A state moves one step at a time under one of 6 hidden systems, and each row is a state written as 18 numbers. Each run below is a few steps of one system.
path 1, getus, 11 rows:
[[  5   3 -15 -27 -14 -14  14  10  11  20 -12 -33  18 -38  12   2 -14  -5]
 [-11  -5   5   5  21 -17  -6 -18 -11  34 -11 -43  26  -7  10   2  -5  11]
 [-18 -18   2  16  21  13 -13 -26   7  21  -7   8  28  18   8 -10 -19  26]
 [ -1 -10 -11   7 -15  28  13  -7  35  18  -1  18  27  18  12 -27 -13   5]
 [  4  17  -6   8 -41  12  30   4  10  36   0  -9  11   6  19 -23   5   4]
 [ -9  35   1  21 -31   0  12 -18 -24  29  -2 -20  -4   5  20  -2 -10  19]
 [-16  36  -6  33 -13   5  -6 -38  -7   4   2  -7 -11  18  10  -2 -38   2]
 [-10  21   5  32 -14  11   0 -29  19   8   8   7 -23  27 -18 -17 -33 -28]
 [-11   6  14  30 -33  16  20  -5   2  14   0   7 -45  11 -36 -19 -11 -20]
 [ -2  10  -1  33 -30  26  16   0 -21 -13 -11 -15 -62  -6 -32  -8  -5  -2]
 [ 20  20  -4  27   2  29 -10 -14 -14 -35  -9 -26 -65  -2 -24  -2   3  -3]]
path 2, rul (11 x 18):
[[  6  10 -20 -27  16  -4   8  22  15 -10  -4  11   3  -8  13  -6   8  26]
 [ 15  -7  -9 -16  20 -25   9   1  24   8   9 -15  18   3  22  -5   9  10]
 [ 11 -18   2   7   4 -16   8   8   4  40   7 -16  21  19  13   7  -1   5]
 [  2  -4  -9  17  -3   6  18  22  -8  38 -11  -7   0  10  -2  11 -21  15]
 [ -8  14 -19   6  -2  10  27  16   8  17 -18 -14 -17  -4  -9 -16 -18  19]
 [ -2  19  -6 -11  -5   5  15  -9  25  17 -12 -22  -9  -8  -4 -39   5  16]
 [ 22   8  14 -13  -7  10  -8 -26  16  37  -4 -20   0 -15   0 -20   2  11]
 [ 37  -4  11   8   4  21 -12 -24   2  35  -4 -12 -19 -15  -4   9 -12   4]
 [ 31  -6  -2  26   5  27   5 -17  -2   4  -3 -10 -46  -7  -6   3  -4   8]
 [ 22  -2  -3  21 -26  17   8 -28   1 -22  12  -9 -43   0   6 -13  13  16]
 [ 24  11   6  -1 -52  -7  -7 -32  -5 -19  27  -4 -30   5  10  -1   8   8]]
path 3, rul (11 x 18):
[[ 17 -29 -27   2 -28 -20  29  -3  23  -8  15 -27  14  -3  34  -3   3   2]
 [ 22   9   5   0 -39 -26  14  26  -9  34  15 -26   6  23   5  11  13 -12]
 [ -2  29   3  -5  -2 -14   0  26 -24  38  -4   7 -19  21 -17  17 -20  37]
 [-24  10 -19  -5  24 -17  16  -9  20   1 -13  -1 -28  -5 -17 -15 -40  37]
 [-22 -21   3  -8  -3 -19  19 -29  39   9  -8 -29  -3 -18 -19 -46  -3  -4]
 [  6 -19  33 -10 -29  13 -16 -20  -5  42 -12 -28  13 -26 -23 -18  14 -13]
 [ 31   0  14  -1   0  45 -37   0 -28  22 -25 -10 -17 -27 -26  23 -12   2]
 [ 36   1 -17  10  27  48 -15   0   8 -38 -12   4 -49  -9 -15   4  -2  12]
 [ 34 -23 -10   4  -8  16   7 -22  28 -51  23   8 -25   5  18 -22  39  12]
 [ 41 -15   8  -8 -55 -21  -2 -19  -5 -18  43   3   7   6  40  14  33   3]
 [ 29  13   6   0 -33 -47  -7  13 -38   3  37   5 -15  23  18  62 -13  -5]]
path 4, Zuv:
[[  9 -42  10   5  26  -7 -18  -5   9   4  -6 -23 -15   7 -39   4  -9  -7]
 [  2 -33  -2   8   0  19  14  18  10  -4 -12  -7 -17   4 -26 -28  23  13]
 [ -2  -3 -11  -8 -36  19  12  23  -5 -21  -1  10   7  -1  10 -15  28  17]
 [  2  13  -3 -14 -34 -11 -10  14 -13 -16  15  15  22   9  20  15   8  -8]
 [  6   1  17 -10   4 -33 -16   0  -8   8  19  12   8  13   0  27  -4 -13]
 [  1 -28  15 -10  24 -28  -3  -6   8  13   6   1  -8  -4 -18   5  -5   7]
 [-11 -27  -5 -14   8  -5   6   5  19  -6 -13 -11   0 -11 -20 -24   3  14]
 [-17   3 -13 -13 -15   7   3  23   8  -8 -12 -11  19   6  -6 -24  10   9]
 [ -1  22  -7 -10 -11   1  -5  23  -3   7   0   7  22  25   9   0   3  11]
 [ 16   8  -3 -10  10 -15  -7   2  11  12  13  12  10  21  15  15 -13  13]
 [ 16 -14  -5  -3  18 -18  -1 -16  23  11  11 -12   6   5  12   1 -12   8]]
path 5, Zuv:
[[ 10  27  -4  15   7  -1 -13   7  -9   4   1 -17  -1  19   2  18 -14 -26]
 [ 13   0  11  25  22  -1   3 -15  -6  15   9   6 -27  17  -1   8  -2   9]
 [  8 -23  -1   9  -4  15   8 -30   9  -5   3   5 -20 -21   4  -8  -6  16]
 [ -1  -2  -5   6 -28  18   3  -9  -1 -14  -7 -19   2 -23   2  -9   3 -24]
 [ -4  20   8  15 -17   8   1  16 -32   1  -4  -8  -4  -1  -5  12  14 -23]
 [  3  14  13   4   3   0  -5   5 -26  -4   8  25 -32   2 -12  20  -1   6]
 [  3  -4  15 -10   5  -2 -11 -24   9 -22  11  28 -25 -12 -14  -4   1   1]
 [ -6  -6  19 -14   0   9 -17 -19   6 -14  -3   1   7 -23  -8 -19  24 -21]
 [ -8  -2  14 -10   7  20 -21  19 -24  -1 -19  -2  21 -13 -12   1  23 -12]
 [  2  -4   0  -6  23  14 -16  36 -15 -15  -6  27   2  12 -13  18  10   1]
 [  4 -18   0  -7  26  -2  -1   9  17 -29  17  41   5  15   5   0  17   1]]
path 6, getus (11 x 18):
[[-20  26  10  -9  -4 -29 -11 -25 -24 -13   3   0 -32 -15 -14  10 -22   9]
 [ -8 -22   2   7   2  -8 -19 -26   9 -29   1  -7 -16  -8 -26   8 -31 -29]
 [ 11 -35   9  12  13  14  -7  16  13   2  -8  -9 -14  10 -43  -1   4 -31]
 [ 12 -16   0  -2  17  24   9  35  -6   0 -16   3 -27  -4 -29  -9  25  22]
 [ 19  -3 -17 -16  13  10   3   6   0 -33  -8  -8 -20 -20  11  -9  27  38]
 [ 38  -6  -3 -14  13 -10 -14 -21   8 -29  19 -13  -2  -8  32   5  32   8]
 [ 36 -18  13  -5  17 -21  -8  -4   0   2  32  20  11  13  29  34  17  -4]
 [  1  -8  -4   2  20 -26  21  29  -8   1  19  43  18  10  27  36   3  -9]
 [-39  16  -8 -13   7 -31  21  34 -11 -21   4  24  33   0  17  10  11 -23]
 [-47  18  13 -32 -15 -26 -17  15 -21 -17  -5   5  45 -10  -7  -2  11 -25]
 [-26  -3  13 -43 -19  -9 -44  10 -12   9 -18   0  41 -20 -31  10 -24 -15]]
path 7, Tavu, 11 rows:
[[ 25   4  10 -10   1  -6 -15  11  14  17   9  -9   6  28  -9  -4  14  -6]
 [ 10 -17   5   8  -1  -1   6  14 -16  22   2   0  -5  13  -2  10   9  31]
 [  8 -24 -17  10  -7  -9  25   6   7  -1   4 -15 -11  -9   8   8 -12   7]
 [ 10   1  -3   6 -18 -15   7  -5  19   0  14 -15  -8  17   0  -6  -3 -17]
 [ -1  -1  19   5 -22  -8  -6 -11  -6  15  10   2 -11  19 -14  -3  -1   5]
 [  2 -16   6   4 -11   5   5  -5  -6  16  -4   2 -22 -14 -19   3 -17   9]
 [  9   2  -2   7   2  10  12  -2  14   1  -4  -6 -29 -13 -15  -7  -5 -15]
 [ 10  13   6   9   4  13  -6 -11   6 -12   2  -5 -25   9 -11 -16  17   0]
 [ 15  -9   6   3   0  19 -23 -16  -8 -16  -1  -1 -14   2  -9   1   6  15]
 [ 24 -13  -4  -1  12  13 -21   5  -5 -16  -5  -3  -9  -4  -9  22  -6  -5]
 [ 14  -1  -4   6  23  -7  -9  19  -8 -19   5  -2 -11  13  -4  24   5 -12]]
path 8, tosak (11 x 18):
[[-19  10  21   7   6  -5 -16 -27 -15  17   7  22  33   6  15  10  -6 -11]
 [-15  -4   0  -9   2  -7   4  13  20  25  -4  18  17   0 -17   4 -36 -26]
 [ -7  12 -16  -3  14  -4  39  35   7  17 -12  -1 -13 -15  -4  -2  -5   2]
 [ -7  27  -8  15  10   1  23 -14 -13  10  -5 -14  -5 -15  31  -6  13  18]
 [-12  23  14   5   0   1 -11 -38   6  16   3  -7  19   4  16 -17  -2  -9]
 [ -3   3  22  -8   4  10  -7  -1  22  35  -6  16  10   7 -22 -15  -8 -19]
 [ 12 -11   0   8  22  16  20  21  10  38 -11   9 -12  -6 -11   3  -9   9]
 [ 14  -5 -17  28  24   5  25  -8   8  11  -2 -22 -11   1  24  -2   0  14]
 [  3   9   3  29   4   3   1 -24  11   0  11 -21   3  26  16 -19  18 -16]
 [  5   4  24  23 -10  16 -11  -7  -1  18   7   9  -2  27 -18  -4   6 -30]
 [ 12 -20   8  23   3  17   7   9  -4  16  -3  11 -25  -1 -25  19 -20 -19]]
path 9, Laf (11 x 18):
[[ 14   1  -3 -22  42 -35  -8  17   3   1   0 -11 -29  -7 -22  23 -15  10]
 [ -5 -29   2 -20  42 -14   7   6  19 -20  -8 -13  -7 -19 -17 -20  32   5]
 [ -9 -32   6 -12  -2  19 -18   4 -14 -21 -13  -5  36 -13   7 -14  40  14]
 [ 17   4 -12 -15 -16  21 -25  30 -32 -13  -4  12  28   5  21  30   5  25]
 [ 21  19 -26 -17  11 -18  12  39   0 -10  13  24 -12  13  21  28  -9  32]
 [-12 -11 -21 -13  22 -44  40   8  30 -14  18   9  -3   5  24 -14   9  24]
 [-36 -23 -14  -9 -16 -27  27   0  15  -2  -1 -17  53  -5  26 -26  12   2]
 [-27   9 -15 -12 -46   1   6  35 -16  24 -18 -18  53   5   6   1 -19   0]
 [-13  38 -25 -14 -21   0  11  39  -5  29 -21  -8 -12   9 -19   3 -48  31]
 [-12  20 -28 -10  14  -6  22 -13  36  12 -20 -25 -38 -11 -16 -36 -39  40]
 [  3 -14 -14   1   1  22   8 -43  40  19 -25 -51   7 -28   6 -51  -8  22]]
path 10, Laf:
[[ -6 -25 -14   3   6   8 -11  18  14   2  -6  13  32  18  -8  16 -36 -18]
 [ -1  -2  -6 -19 -25   8  19  25  11  -2  -2  31 -13 -22 -20   2 -19 -13]
 [-17  18   4  -1 -24  -6  27 -10 -11  -4   0   0 -29 -22   2 -20  14  17]
 [-12  25  -2  16   1  -6  -6 -28  -9  -1  -3 -37   7  11  18 -14   7  10]
 [ 16   8  -2   3  14   6 -23  -4  16  22  -6 -19  26  24   1   0 -18 -10]
 [ 18 -21   6  -9   5  12  -1   9  16  29  -4  18  -5  -4 -21   9 -25  -1]
 [  3 -22   2   7  -5  10  20  -3  -6  -3  -5   9 -32 -31 -12   1  -1   6]
 [  2   4  -4  24  -6  16   7 -13 -11 -27  -3 -19 -14  -6  12 -11  24  -4]
 [ 15  12   1  15  -8  16 -17  -9   3 -11   9  -4  13  34  13  -5  14  -7]
 [ 19  -6  10  -1 -10  -5 -14  -3   9  10  20  24   4  27   0  18 -16  -8]
 [  3 -14  11  -3  -5 -29  14  -2   0   4  17  16 -21 -12  -7  18 -12 -18]]
path 11, tosak, 11 rows:
[[-10  24  27  -1 -28  -2   6 -14 -27  26  14  34  23 -16  29  12  14 -17]
 [-12   3  12 -16  -1 -23  -1  -4  -1  43  -6  -1  19 -25 -10  21 -41 -25]
 [-27  14 -10 -14  44 -22  24  23  13  17 -21 -10  -9 -21 -17  -9 -16   1]
 [-28  22 -11   9  32  11  30  -2  -5   5 -14   8   7 -10  28 -26  17  33]
 [ -7  21   1   9 -16  21   4 -31  12  29   0   4  39   4  36 -23  -3   6]
 [ 20  22  12 -13  -8   8  -4   0  32  53  -1  -7  19  10  -7 -12 -13 -22]
 [ 27  14   9   1  40   1  13  19  16  52  -5   2 -29   5 -15   3  -4   3]
 [  9  -7  -3  38  48  -4  27 -20   8  19   8   0 -25  14  20  -2   1  23]
 [-11 -12   5  49  -1  -4  21 -36  16  10  19 -10   5  41  19 -23   6  -8]
 [ -5  -1  20  39 -32  14   7  -1   2  30   4 -12  -2  40 -25 -15   1 -38]
 [  9  -2  11  38  -8  29   6   9 -17  24 -15 -10 -48   0 -42  12 -21 -25]]
path 12, Tavu (11 x 18):
[[  1   6  -2 -28   7   8  -8  -3  42  -3  -8   6   7  -8 -15 -26  -9 -11]
 [ 14   9  19 -18  10  22 -11  15   4  18  -7  10  10   1  -5 -15  36   6]
 [ 19  -4  -8  -1  12  20   3   9 -16  11 -13  -9   7 -14  22   5  19  32]
 [ 26   0 -29   4  15  -1   5   0  15  -4   0 -22  11   2  32  11  -8  10]
 [ 19  -5  -5   2   6 -21  -7  -2  19   2  22   1  20  39  21  10  -1  -2]
 [ -1 -35  14   6 -12 -25   3   2  -7  21  21  11  22  23   7  15   1   2]
 [-12 -30   4  17 -26 -19  29   8 -10  27   4  -9   5  -7   0  12 -12 -16]
 [-18  12  -2  25 -30 -12  34  -6   5  21   3 -16 -16   4  -8 -12 -19 -24]
 [-20  21  13  13 -30   5  15 -29  11  13   4  11 -28   8 -16 -31 -12   3]
 [  3   3  20  -8 -17  29  -6 -37  14   9  -4  24 -29 -25 -23 -27  -7   8]
 [ 29   5  18  -3  16  45 -15 -22  11  11 -15   4 -30 -34 -18 -10   8  -7]]

Which system made each of these runs?
path 13:
[[ 41  20 -15  -1 -43  35 -18  -5   9 -33   4  -8 -27   4   1   0  -2  -6]
 [ 34  23  19  18 -24  12 -22 -20 -18 -13  19 -17 -15  16  12   6  37 -25]]

Zuv
path 14 (2 x 18):
[[ -8   2 -24   2   2  -1  32  20  21 -20  -3  -8  -1   4  11 -23  15   1]
 [  6  24   6   8 -24  11   2   1 -21   6   4  -6  10   6  24  -3  31   4]]

tosak
path 15:
[[ 44   1   5 -22  10  -5  -5  -3  26  23  14  -2  15   3  25   0  18  16]
 [ 14 -44   4   7   6 -13  20  10  -7  30  10   4  11  -1  13  18   6  20]]

Laf
path 16, 2 rows:
[[ -4  12  -1   2  20  12   2   5 -10 -10  -4  14   8   0  18  -3  21  16]
 [ -7  -6  -8   1  10   8  -8  -7  -1 -17   3  20  21   1  18   8  -9   2]]

Zuv
path 17:
[[  3 -16 -10  -2 -12   4   8 -11  12  30  -2  -7  37  -4  28  -5 -14  19]
 [ 13  24  -8 -12   2  -8  -5  12  24  29  -5 -33  16  21  -2 -12  -6  -4]]

tosak
path 18:
[[  3  -5   4   0  -8   8  16  11   1  20 -16 -37  10 -36  -1  -9  19 -37]
 [  6  14  10   5  38  20 -17   6 -21  11 -24 -28   5 -21  -3   7  19 -16]]

tosak
path 19 (2 x 18):
[[-22  19  11  29  31  13  11  -6  -1  54 -17 -11  18  23   4 -25   2  12]
 [-11 -19 -18  27  -2  42  24 -11  19  11 -10  23  13   9  19 -25 -14  27]]

Tavu
path 20 (2 x 18):
[[-15  -8   5  14  -8  16  13   0 -14  17 -15  -2 -18 -12 -20  -7  -8  16]
 [ -1   4 -15  16  -1  28   1 -11   0 -13 -15 -16 -15 -10  -2 -13  -8  10]]

getus
path 21:
[[ -5  -9 -11  10 -30  21  -5   2 -24   0 -16 -16  23 -22   7  16 -15 -14]
 [  6  11  -5  18  -8  -1   9  32 -16   3   1   1 -18  11 -14  29 -15 -30]]

Zuv
path 22 (2 x 18):
[[  3  11  15 -24 -13   4 -20 -10  10  19   6  11  48  -3  20  -8  11 -11]
 [ 19   6   6 -29  13  -8 -14  30  12  41  -4  10  22   4  -9  14 -14  -7]]

tosak
path 23 (2 x 18):
[[-20   6   9  -5  30   8  24  39   0  40 -22  23  20 -13 -12  -4   4 -19]
 [-10  20 -22 -22  46  -6  24  34   9  -1 -11  28  -3 -16  13   2  -4  27]]

Zuv
path 24:
[[ 11  21 -16  -1 -40  -3   4  -9  29  13   3 -41   9  22   8 -26 -14  -2]
 [  6  11  12  19 -27 -14   0 -18  -5  41   8 -30 -12  31  -5  -7 -11  20]]

getus
path 25 (2 x 18):
[[ 15  -7   3 -16  26 -14 -10 -17  18   5  -2 -30   7 -22   4  -2   5 -16]
 [  8 -35  20   2  26  -5  -5 -11  -2  26   2   4  12  -4   0   5  12  10]]

getus
path 26 (2 x 18):
[[ 24  -2  12   4  -4  21 -20 -10   4   1  -3 -17 -15   1 -18  -7   9 -10]
 [ 24  -6   7  10  -5  28 -13   2 -15  -7  -5 -12 -15  -1  -6   0  28   2]]

Zuv
path 27:
[[-19 -33  12  -3 -36 -14  13  -4  13  15   6   3  24   4  -9 -18   0 -14]
 [-19   4   4   1 -49  -5   0   8 -29   8  -8 -16   3 -12 -14  10 -19 -10]]

Laf
path 28, 2 rows:
[[ 23  -7   7  -5 -10   2  -6  -7  25  28  10  -7  24  20  10 -13   9  -4]
 [ 22  -5   7   7  -5  11   9   7  -8  44   2  13   2  -4   9  23 -14   7]]

rul
path 29:
[[  7  16  13 -14   0  -5  12  45 -15  22  -2   5   1  -2 -11   8  28 -16]
 [-13  15 -12   7   2 -14  29  11 -23  -1  -6 -20 -13 -10  16  -3  17  30]]

Tavu
path 30, 2 rows:
[[  3 -12 -15   3 -18  -2  19  -5  -9 -34  14  10  14 -18  45   9  19   3]
 [  3  11   2 -10 -21 -28 -20 -23  -6  -7  12 -23  29  -5  27  18  -7 -25]]

Tavu
path 31 (2 x 18):
[[-11  22  -7  -8  23  -6  28   6   9   4 -17 -12 -22 -46  -5  -4  -8 -22]
 [-21  12  10   2  31   6  18 -18  -8   1 -13   0   6 -34  21 -20  33   4]]

tosak
